[[9,0,-25,-8,3,7,9,2,13,-2,8],
[4,-2,-12,-6,6,1,0,-1,7,-7,8],
[8,-1,-30,-14,1,6,0,3,11,-8,7],
[7,-2,-31,-15,2,4,3,0,13,-7,8],
[10,-16,-16,11,15,9,12,-9,1,-23,16],
[2,-3,-13,-1,-5,3,6,-1,-1,0,-3]]
->
[[8,9,0,-25,-8,3,7,9,2,13,-2],
[8,4,-2,-12,-6,6,1,0,-1,7,-7],
[7,8,-1,-30,-14,1,6,0,3,11,-8],
[8,7,-2,-31,-15,2,4,3,0,13,-7],
[16,10,-16,-16,11,15,9,12,-9,1,-23],
[-3,2,-3,-13,-1,-5,3,6,-1,-1,0]]

[[-4,-6,-4,-9,11,9,-4,0,1,1,-4,-1,-4,-8,-12],
[-17,-18,-13,-4,32,26,-14,-6,-2,15,-13,-12,5,8,-5]]
->
[[-12,-4,-6,-4,-9,11,9,-4,0,1,1,-4,-1,-4,-8],
[-5,-17,-18,-13,-4,32,26,-14,-6,-2,15,-13,-12,5,8]]

[[-7,-2,-23,-25,3,14,-11,10,5,-8,2,3,12,1,0,18],
[-14,-8,1,-10,-23,6,20,-3,7,-12,0,-9,10,7,1,-1],
[-16,-25,-7,3,-28,10,5,-4,4,-8,-9,3,1,0,6,0],
[5,-1,-12,-14,19,9,-17,12,-1,3,4,8,0,-3,1,17]]
->
[[18,-7,-2,-23,-25,3,14,-11,10,5,-8,2,3,12,1,0],
[-1,-14,-8,1,-10,-23,6,20,-3,7,-12,0,-9,10,7,1],
[0,-16,-25,-7,3,-28,10,5,-4,4,-8,-9,3,1,0,6],
[17,5,-1,-12,-14,19,9,-17,12,-1,3,4,8,0,-3,1]]

[[13,-19,5],
[10,-2,-16],
[12,-9,-33],
[10,-20,8],
[2,1,-1],
[-18,9,12],
[10,-2,-7],
[10,-35,22],
[-6,5,13]]
->
[[5,13,-19],
[-16,10,-2],
[-33,12,-9],
[8,10,-20],
[-1,2,1],
[12,-18,9],
[-7,10,-2],
[22,10,-35],
[13,-6,5]]

[[-22,28,-25,-3,1,3,-6,-26,-12],
[-8,-4,-10,10,9,29,28,-15,3],
[-30,-2,1,3,9,-1,4,14,17],
[20,7,-10,8,0,6,4,-29,5]]
->
[[-12,-22,28,-25,-3,1,3,-6,-26],
[3,-8,-4,-10,10,9,29,28,-15],
[17,-30,-2,1,3,9,-1,4,14],
[5,20,7,-10,8,0,6,4,-29]]

[[-5,-4,-2],
[9,3,-12],
[10,-14,-14],
[5,-4,-10],
[-26,-5,-12],
[-15,-9,8],
[24,13,23],
[22,8,18],
[7,1,-8],
[-28,0,-9]]
->
[[-2,-5,-4],
[-12,9,3],
[-14,10,-14],
[-10,5,-4],
[-12,-26,-5],
[8,-15,-9],
[23,24,13],
[18,22,8],
[-8,7,1],
[-9,-28,0]]

[[1,-4,1,-2,12,-2,-1,1],
[-11,13,11,30,-16,-7,-3,-11],
[-6,1,-2,-5,-3,6,5,3],
[3,-4,-3,-3,-1,3,-1,-6],
[2,-5,-5,-6,-2,11,-4,-8],
[-2,-2,-6,-12,-9,22,-2,1],
[4,8,2,-3,-2,-6,3,19],
[6,-10,-3,-2,11,-13,2,-12]]
->
[[1,1,-4,1,-2,12,-2,-1],
[-11,-11,13,11,30,-16,-7,-3],
[3,-6,1,-2,-5,-3,6,5],
[-6,3,-4,-3,-3,-1,3,-1],
[-8,2,-5,-5,-6,-2,11,-4],
[1,-2,-2,-6,-12,-9,22,-2],
[19,4,8,2,-3,-2,-6,3],
[-12,6,-10,-3,-2,11,-13,2]]

[[2,8,14,-21,8,17],
[1,5,9,-14,5,11],
[3,13,23,-34,13,27],
[-1,-3,-6,9,-3,-7],
[0,1,2,-3,1,2],
[-1,-4,-6,9,-4,-7]]
->
[[17,2,8,14,-21,8],
[11,1,5,9,-14,5],
[27,3,13,23,-34,13],
[-7,-1,-3,-6,9,-3],
[2,0,1,2,-3,1],
[-7,-1,-4,-6,9,-4]]

[[-30,29,-19,29,31],
[-34,15,35,-28,-33],
[33,-27,29,-1,25],
[-32,9,-6,23,33],
[20,15,19,11,-18],
[-22,-24,7,-3,32],
[4,-23,-28,1,-32]]
->
[[31,-30,29,-19,29],
[-33,-34,15,35,-28],
[25,33,-27,29,-1],
[33,-32,9,-6,23],
[-18,20,15,19,11],
[32,-22,-24,7,-3],
[-32,4,-23,-28,1]]
---
[[-9,-4,28,-17,-13],
[23,2,28,1,2],
[5,-19,28,13,-4],
[12,-15,28,2,-13],
[-10,-9,28,-19,-5]]
->
[[-9,-4],
[23,2],
[5,-19]]

[[-29,-8,-27],
[-6,25,11],
[-20,5,-3]]
->
[[-29,-8],
[-6,25],
[-20,5]]

[[-10,-16],
[4,34],
[-9,-36],
[0,1]]
->
[[-10,-16],
[4,34],
[-9,-36]]

[[-26,0,-1,-7,-1],
[-26,3,0,4,-3],
[-26,3,0,4,-4],
[-26,3,0,4,-3]]
->
[[-26,0],
[-26,3],
[-26,3]]

[[15,0,32,22],
[5,1,20,3],
[5,1,8,3]]
->
[[15,0],
[5,1],
[5,1]]

[[8,16,-13,-25,-7],
[31,-13,5,-24,0],
[27,-12,9,-13,3]]
->
[[8,16],
[31,-13],
[27,-12]]
---
[[5,-32],
[-13,3],
[-19,17]]
->
[-32,-13]

[[-28,9,-15,3],
[23,17,-8,22],
[30,-11,14,25],
[29,-24,18,33]]
->
[3,-8,-11,29]

[[-1,17],
[-1,14],
[8,-3],
[22,-2],
[8,33]]
->
[17,-1]

[[8,24,-3,10,-5],
[-7,20,-18,-5,-19],
[-23,-3,-16,21,15],
[26,-20,-21,-5,4]]
->
[-5,-5,-16,-20]

[[25,10,-31],
[30,-22,28]]
->
[-31,-22]

[[15,32,23],
[13,32,-19]]
->
[23,32]

[[8,32,-12,-14],
[28,-1,6,0]]
->
[-14,6]

[[-24,-17,-22,19],
[28,25,-6,10],
[-6,1,28,-25],
[13,10,-10,-18],
[16,10,26,-28]]
->
[19,-6,1,13]
